[[  3  -5  37 -19]
 [ 15   7 -12 -12]
 [  9   3 -30  49]
 [-14 -23  -6  21]]
->
[[  7 -12]
 [  3 -30]]

[[ -9 -10  23]
 [-13  14 -15]
 [  2  15 -49]
 [ 13 -14 -13]
 [  2  37 -35]]
->
[[ 14 -15]
 [ 15 -49]]

[[ 45  22 -44   1]
 [-27  30  45  -4]
 [-23 -46  55 -29]]
->
[[ 30  45]
 [-46  55]]

[[-39   6 -36  48]
 [-37   1 -39  48]
 [ 58 -25 -43   4]
 [-46   7 -16  27]
 [-39  12 -51  49]]
->
[[  1 -39]
 [-25 -43]]

[[-16 -45  12   6]
 [  9  35 -45  15]
 [ 26  -6  24 -35]]
->
[[ 35 -45]
 [ -6  24]]

[[-25 -16  -9  17]
 [ 41 -27 -21 -22]
 [ 38 -25 -25 -23]
 [  1  29  18 -36]]
->
[[-27 -21]
 [-25 -25]]
---
[[ 15 -53]
 [-29  26]
 [ 48 -53]
 [ 25  49]]
->
[[ 15 -53]
 [-29  26]]

[[-17 -47   2]
 [-23 -24  43]
 [-30   3  33]]
->
[[-17 -47]
 [-23 -24]]

[[ 16 -41 -30 -32 -49]
 [-52   2  27  30  -3]
 [  3  -7 -13 -12  36]
 [-47  25  22  24  16]
 [ 26 -28 -29 -29  31]]
->
[[ 16 -41]
 [-52   2]]

[[-50 -13  10]
 [ 15   5 -45]]
->
[[-50 -13]
 [ 15   5]]

[[-12   0]
 [  8  13]
 [ 49  25]
 [  2 -14]]
->
[[-12   0]
 [  8  13]]

[[  1  -2   4]
 [ -6   1 -43]
 [  0  -3  36]
 [  6 -10  -7]
 [ -2  -3  21]]
->
[[ 1 -2]
 [-6  1]]

[[ 47  -1 -14]
 [ -6  23  21]
 [-53  11  30]]
->
[[47 -1]
 [-6 23]]
---
[[ -2 -14  34  -5 -43   5 -26]
 [ -3  -4  23  -1 -27  -4 -13]
 [ 15 -25 -19 -20   5  54 -25]]
->
[[  5 -26  -2 -14  34  -5 -43]
 [ -4 -13  -3  -4  23  -1 -27]
 [ 54 -25  15 -25 -19 -20   5]]

[[ -4  21  20  16 -24  -3 -31 -11 -11 -26 -12]
 [ -9 -28 -28  15  -1  -7   6  -8  -9   6  -2]
 [-26 -27 -26  22   5 -26   6   8   9  13   9]
 [ -9 -48 -45  23  28   8 -13 -15 -14  32 -17]
 [ 18  33  28   6 -45  17 -28 -31 -33 -49 -23]
 [ 13  19  16   9 -31  14 -26 -27 -29 -33 -22]
 [-26  28  27  19 -28 -34 -17  12  15 -26   7]
 [ 14 -22 -19  18   9  35 -39 -37 -38   5 -36]]
->
[[-26 -12  -4  21  20  16 -24  -3 -31 -11 -11]
 [  6  -2  -9 -28 -28  15  -1  -7   6  -8  -9]
 [ 13   9 -26 -27 -26  22   5 -26   6   8   9]
 [ 32 -17  -9 -48 -45  23  28   8 -13 -15 -14]
 [-49 -23  18  33  28   6 -45  17 -28 -31 -33]
 [-33 -22  13  19  16   9 -31  14 -26 -27 -29]
 [-26   7 -26  28  27  19 -28 -34 -17  12  15]
 [  5 -36  14 -22 -19  18   9  35 -39 -37 -38]]

[[ -5 -34   2 -13   2  21  -8 -14]
 [ -3 -39 -14 -21   2  21 -36  -7]
 [ -5 -28 -27 -17   2  21 -12 -19]
 [ -5 -34   8  -5   2  21 -21 -14]
 [ -5 -32  -5  -5   2  21  -9 -18]
 [ -5 -34 -17 -17   3  24 -41 -14]
 [ -8 -34 -14 -17   7  25 -42 -14]
 [ -5 -34 -14 -18   2  22 -42 -14]
 [  0 -34 -16 -25   2  21  -3 -14]
 [ -5 -34  11  -8   2  21 -21 -14]
 [ -5 -38  -6 -17   2  21 -39 -10]]
->
[[ -8 -14  -5 -34   2 -13   2  21]
 [-36  -7  -3 -39 -14 -21   2  21]
 [-12 -19  -5 -28 -27 -17   2  21]
 [-21 -14  -5 -34   8  -5   2  21]
 [ -9 -18  -5 -32  -5  -5   2  21]
 [-41 -14  -5 -34 -17 -17   3  24]
 [-42 -14  -8 -34 -14 -17   7  25]
 [-42 -14  -5 -34 -14 -18   2  22]
 [ -3 -14   0 -34 -16 -25   2  21]
 [-21 -14  -5 -34  11  -8   2  21]
 [-39 -10  -5 -38  -6 -17   2  21]]

[[ 29  13 -24   5 -28  27 -25  13   4   3 -28 -16   6]
 [ 30  15 -35   9 -14  24 -16  18  25  13 -32 -11  14]
 [ 39 -32 -35 -41 -14  37  27 -39  -4 -18 -35  30 -13]
 [ 21  11 -22   5 -18  26 -29   4  21   1 -23 -26   5]
 [ -6  21   7  15  -4  -3 -19  22  13   0   3 -18   5]
 [-35 -16  32   1  26 -37  19   2 -17  -8  34  13  -8]]
->
[[-16   6  29  13 -24   5 -28  27 -25  13   4   3 -28]
 [-11  14  30  15 -35   9 -14  24 -16  18  25  13 -32]
 [ 30 -13  39 -32 -35 -41 -14  37  27 -39  -4 -18 -35]
 [-26   5  21  11 -22   5 -18  26 -29   4  21   1 -23]
 [-18   5  -6  21   7  15  -4  -3 -19  22  13   0   3]
 [ 13  -8 -35 -16  32   1  26 -37  19   2 -17  -8  34]]

[[  3 -28  -8  43   7  25  23  -6  30 -16  38]
 [-29 -16  12  50  22  38  15  31  16 -36 -16]
 [ 25 -17  -2  30 -18  45  31  11  38  19   4]]
->
[[-16  38   3 -28  -8  43   7  25  23  -6  30]
 [-36 -16 -29 -16  12  50  22  38  15  31  16]
 [ 19   4  25 -17  -2  30 -18  45  31  11  38]]

[[  3  14 -16   0  -9   8  24 -22  -2   5 -17  -3 -15]
 [  7   8  -1   6   8   4   6   5  -4  13 -10   1 -14]
 [  1  -6   1  -3  -9   3  -2   8  34 -20  23  -1  -9]
 [  0   1  -3   1  -4   8 -27  -2 -18  28  20   0  -9]
 [  5   2  -2  10   1   4  -9  -1   1   7 -18   4 -11]
 [  7   1   2   4  -7  -4  16  12 -58  21   5  -2   0]
 [ -1   9  -6   1  -5   0  -6   8 -26  11  -9  -5   8]]
->
[[ -3 -15   3  14 -16   0  -9   8  24 -22  -2   5 -17]
 [  1 -14   7   8  -1   6   8   4   6   5  -4  13 -10]
 [ -1  -9   1  -6   1  -3  -9   3  -2   8  34 -20  23]
 [  0  -9   0   1  -3   1  -4   8 -27  -2 -18  28  20]
 [  4 -11   5   2  -2  10   1   4  -9  -1   1   7 -18]
 [ -2   0   7   1   2   4  -7  -4  16  12 -58  21   5]
 [ -5   8  -1   9  -6   1  -5   0  -6   8 -26  11  -9]]
